[[ 21  11 -19 -25  -3]
 [  9  -4 -29 -35  10]
 [  4  20 -23 -53  -5]
 [-22  -1 -21 -33   9]]
->
[[  9  -4 -29 -35  10]
 [-22  -1 -21 -33   9]]

[[ 37 -31 -19   2 -37 -36  35  41 -10  36 -39  25]
 [ 22   1   1   3  12   6 -18  -1  -6  23  17  -5]
 [ -2  37 -16  -9 -21 -32  26  44  45  -9 -11  13]]
->
[[ 22   1   1   3  12   6 -18  -1  -6  23  17  -5]]

[[ -7   7   3   1   8  18]
 [ 12  35  -8  42  -9 -12]]
->
[[ 12  35  -8  42  -9 -12]]

[[29 15 13 25 13 22 19 25 17 19 21 50 15 25 18]
 [17 17 35 14 48 21 21 27 34 42 14 13 23 13 35]]
->
[[17 17 35 14 48 21 21 27 34 42 14 13 23 13 35]]

[[ 21   1 -13  11   8  38  25]
 [-18  45  29   0  48   0  36]]
->
[[-18  45  29   0  48   0  36]]

[[  0   2   2  -3   0  36   0   0]
 [ -1   0   0   1   1   0   5  -1]
 [  0   2  -5  -1  -1  -3  22   0]
 [  1  -1   1  -2   0  -3  -2   0]
 [ -1   4   4  22   0  -1  -1   0]
 [ -1  17   5  -4   1   7   6  -1]
 [  1  -2   2   0  -1 -52  -4   1]
 [ -1  -1  25  -6   1   0  -2  -2]
 [  0  -3  -8  -4   0  -3  -2   1]
 [  0   3   2  11   0  -1   2   0]
 [  2   0   1  -4  -1   4 -13   1]
 [  1   7   0 -44   2  -1  -1  -2]]
->
[[ -1   0   0   1   1   0   5  -1]
 [  1  -1   1  -2   0  -3  -2   0]
 [ -1  17   5  -4   1   7   6  -1]
 [ -1  -1  25  -6   1   0  -2  -2]
 [  0   3   2  11   0  -1   2   0]
 [  1   7   0 -44   2  -1  -1  -2]]

[[ 21  17]
 [-46  24]
 [  6  -2]]
->
[[-46  24]]
